(in the rows, 128 means zero)
A: rows in a few groups, each row roughly a mix of its group's directions
A (139 x 10)
[[103 176 124 148 105 130  90 115 129 155]
 [141 133 135 107 176 110 136 155  94  98]
 [135 117 123  61 111 151 124 104 124 116]
 [ 94 152 117 145  88 164 100 118 145 130]
 [116 130 164 114  82 144 116 173 130 136]
 [162  87 130 104 154 123 149 155 105 107]
 [152 110 137 133 115 152 139  90 172 159]
 [128 158 135 156 102 126 101 106 156 171]
 [118 138 132  60 152 130 108 132 142 115]
 [ 86 142  99  98 132 152 117 143 153  98]
 [134 104 154 149 142  83 173 120 128 115]
 [129 179  89 126 165 142 113 128 114 132]
 [128 131 140 155 184  93 152 131 137 145]
 [106 181 125 129 158 142 120 165 141 143]
 [130 114 129 137 130 177 105 159  89 106]
 [103 115 126 149  70 127 137 125 136  90]
 [133 148 111 145 176 102 112 118  94 102]
 [ 93 151  95 122 111 155  97 103 155 130]
 [161 142 143  92 171 131 127 114 130 165]
 [116 169 127 159 182 114 130 140 128 141]
 [119 137 123 104  94 187 101 134 137 133]
 [100 132  92 125 121 140  82 124 132  86]
 [106 123 125 156  78 110 157 125 151 102]
 [116  85 121 115 104 110 133 107 108  81]
 [149 106 121  89 126  80 100 127 106 118]
 [136 169 145 144 133 159 132 155 156 165]
 [163  90 141 129 164  95 118 118 101 129]
 [110 158  87 123 102 115  87 122 144 148]
 [100 127 118 113  82 155 110 144 132  87]
 [107 140 122 167  84  97 159 126 142 123]
 [117 128 147 119  78 169 128 156 147 143]
 [150 146 131 143 158  81 145 135  98 156]
 [139 139 124 192 144 152 139 128 157 136]
 [103 139 150 143  94 144 167 135 151  93]
 [156 125 159 140 137 105 164 168 101 124]
 [156 109 138 116 194 131 124 129 106 134]
 [107 107 153 154 106 110 167 136 111  91]
 [128  91 141 121  88 104 138 140  94  95]
 [137 157 119 114 183 143 126 141 135 167]
 [131 122 136 102 158 143 152 179 130  94]
 [124 166 128 124 147 110 114 150 131 186]
 [113 154 118 107 158 142  71 144 132 137]
 [113 152 101 103 150 122  88 112 149 163]
 [139  93 135 150 150  84 165 113 119 115]
 [111 135 127 166 119 173 128 109 164 153]
 [148 110 128  75 120 153  84 131 118 131]
 [138 125  94 111 147 110 102  80 131  96]
 [122 118 109 142 156 107 104  75 146 152]
 [105 172 138 142 126 162 118 109 147 166]
 [121 105 127 167  93 125 177 131 123 108]
 [109 134 135 126  88  94 166 108 161 115]
 [125 100 154 143 101 162 168 141 151 109]
 [125 101 167 114  79 147 115 152 120 117]
 [114 118 105  98  91 124  93  91 137 108]
 [120 115 129  71 117 111 123 136  96  94]
 [110 117 156 126  90 165 148 156 159 119]
 [130 131 111  83 118 168  85 116 137 133]
 [118 101 126 145 101 101 170 133 104  93]
 [158 153 118 111 180  98 135 145 110 131]
 [ 95 111 103 121 114 148  92  85 146 123]
 [128 121 159 178 162 131 159 149 126 119]
 [134 119 132 176 144  86 165 115 136 140]
 [ 76 148 120 140  94 136 129 110 157 106]
 [118 107 143  96  74 115 132 140 111  98]
 [113 111  92 129 117 116  80  85 131 128]
 [109 106 113 128 122  92 151 135  91  85]
 [115 130 106 103  61 131 118 121 133 111]
 [129 122 165 133 102 150 164 176 120 131]
 [136 133 123  78 128 170 101 128 133  95]
 [141 155 149 112 158 157 104 147 143 169]
 [141 159 159 135 101 137 164 169 143 135]
 [162 113 170 118 105 111 161 147 106 114]
 [167 123 164 105 159 118 152 156 108 132]
 [ 99 130 108 177 105 141 136 101 155 146]
 [143  86 113 118 100  98  94 120 116  99]
 [ 93  98 115 137 109 106 136  91 124  89]
 [161  97 151 124 113 176 161 125 124 128]
 [130 134 122 152 183 105 145 153 101 107]
 [159 119 152 151 104 140 169 109 151 157]
 [149 116 145 155 128 148 188 145 124 113]
 [113 102 131 156  89 114 156 134 129  83]
 [105 168 123 156 107 135  96 106 136 162]
 [129 118 148 125  94 113 184 143 125  97]
 [124 153 124 171 159 157 113 144 152 158]
 [115 136 133 178 119 162 158 107 157 132]
 [154 130 128 164 167 115 165 107 134 154]
 [154  88 121 125 159  93 104 103 105 131]
 [116 127 142 182 153 155 157 120 146 147]
 [109 135 136 153  99 171 172 130 134 109]
 [148 127 136  75 172 120 151 140 114 131]
 [112 166 107 106 136 166  91 154 130 126]
 [ 92 154 114 118  96 157  94 121 157 130]
 [149 149 119 112 178 132 110 132 130 174]
 [145  95 138  87 147 125 103 114  89 111]
 [152 151 136  90 176 124 126 138 134 163]
 [ 85 137 104 107 110 142  87 105 143 111]
 [136 138 110 114 168  97 113 116 134 179]
 [120 118 141 126 105 151 159 143 131  68]
 [154  86 136 116 105 105 152 130  93 103]
 [154  86 126 120  99  98 135  89 108 123]
 [137  89 114 159 136  78 135 109 107 135]
 [122 129 113 117 160  82 108 132  98  91]
 [118 142 102 116 131 148  66 110 135 149]
 [ 97 158 133 152  87 148 106 111 150 148]
 [146 154 122 143 172 115 112 134 145 175]
 [130  91 143 101 108 123 136 130  98  79]
 [150 135 133 185 152 139 158 123 148 148]
 [148 102 122 124  98  90 137  79 114 137]
 [142 122 156  93 148 102 157 154  91 127]
 [158 145 144 157 140 112 162 168 115 151]
 [ 91 118 116 120  79 145 120 100 143 100]
 [137 156 142 125 144  78 163 154 111 143]
 [151 108 157 143 103 113 185 125 123 136]
 [101 119 102 163 145 127 157 152 103  93]
 [122 114 129 164  77  99 157 116 142 130]
 [162 100 162 123 134 114 161 137  89 116]
 [106 108 122 110  82 110 123 134 110  81]
 [102 130 109 159  72 126 136 108 152 133]
 [ 83  93 126 165 111 121 131 101 124 106]
 [139  76 143 120 137 115 171 122 143 100]
 [128 126 120  63 137 107 103 106 110 128]
 [126 128  82  77 146 106 114 109 139 136]
 [129  92 126 126 158  97 127  91 158 154]
 [128 154 124 119 168  78 132 130 131 163]
 [137 143 107 150 177 110 131 101 134 167]
 [164 131 123  96 163 116 113 113 110 170]
 [129 144 123  72 107 144  83 136 136 124]
 [ 96 163 127 142 138 147  92 133 156 163]
 [112 135 148 142  75 132 156 151 145  97]
 [143  70 148 147 132 162 141 141 130 109]
 [126 132 137 164 143 146 185 124 159 136]
 [136 139 114 124 147  84 106 102 121 177]
 [111 116  92 179 129 125 147 117 127  90]
 [107 129 154 163 149 128 151 132 171 159]
 [121 143 150 170 111 122 183 139 143 125]
 [164 121 165 110 126 109 169 157 113 121]
 [165 103 136 123 171  91 140 131 101 129]
 [132  95 119 185 104 111 134 107 110 121]
 [146 140 114 166 180 140 146 111 142 149]]
the four rows of each list that fit no group, in list order (the others fit one group, some only roughly)
  * z361: [122 102 114 150  81 129 156 100 133  96]
  * z377: [119 145 114 108 185 153 101 129 133 154]
  * z394: [130 119 111 122 178 110  78 113 121 143]
  * z190: [113 131 124 104 115 164 105 162 121  81]
  * z151: [111  77 131 111 105  95 142 115 135  95]
  * z406: [140 158 132 136 156  82 162 155 115 119]
  * z328: [115 102  98 101  87 110 127 113 117  90]
  * z618: [171 134 143 106 178 120 125 136 103 146]
  * z340: [153 116 140 136 148  96 165 164 106 103]
  * z232: [141 163 116  95 165 126  99 139 108 156]
  z151, z618, z340, z232
  * z260: [120 163 140 118 173 131 141 148 131 173]
  * z77: [121 134 134  93  79 166 101 135 143 125]
  * z628: [169 135 145 134 167 140 137 162 111 159]
  * z478: [148 140 136  98 141 104 151 171 114  92]
  * z247: [175  97 154 122 140  92 138 135 103 120]
  * z732: [156 154 111 114 165 111  94 123 106 159]
  * z39: [ 89 166 122 136  92 133 142 158 155 128]
  * z544: [115 168 130  99 151 165  94 148 140 133]
  * z14: [127 120 147 117  84 168 160 140 120  96]
  * z913: [133 102 127 122  80 115 133  91 112  92]
  * z407: [133 150 117  87 168 157  90 128 135 130]
  * z753: [157 129 147 139 167 109 176 136 114 146]
  * z720: [118 127 139  88 126 115 108 159 100  82]
  * z305: [ 95 124 121 161  76 150 138 116 133 103]
  z260, z478, z732, z39
  * z627: [148 145 146 104 166 111 166 157 105 127]
  * z937: [124 132 111  98  89 130  86  90 135 144]
  * z604: [152 116 128 115 189 125 105 107 130 153]
  * z351: [130 103 128 109  62 112 126 132 117 105]
  * z381: [143  99 166 113 126 122 183 133 132 107]
  * z44: [121 109 141 106  91 123 130 149 110  73]
  * z226: [120 125 133  70 108 152  96 130 124 102]
  * z193: [134 120 146 128 142  77 178 120 117 145]
  * z662: [101 119 129 140  93 133 160 148 137  78]
  * z967: [122 120 125 189  93 148 139 109 145 127]
  * z430: [103 140  93 113 127 145  72 112 145 134]
  z627, z381, z193, z967
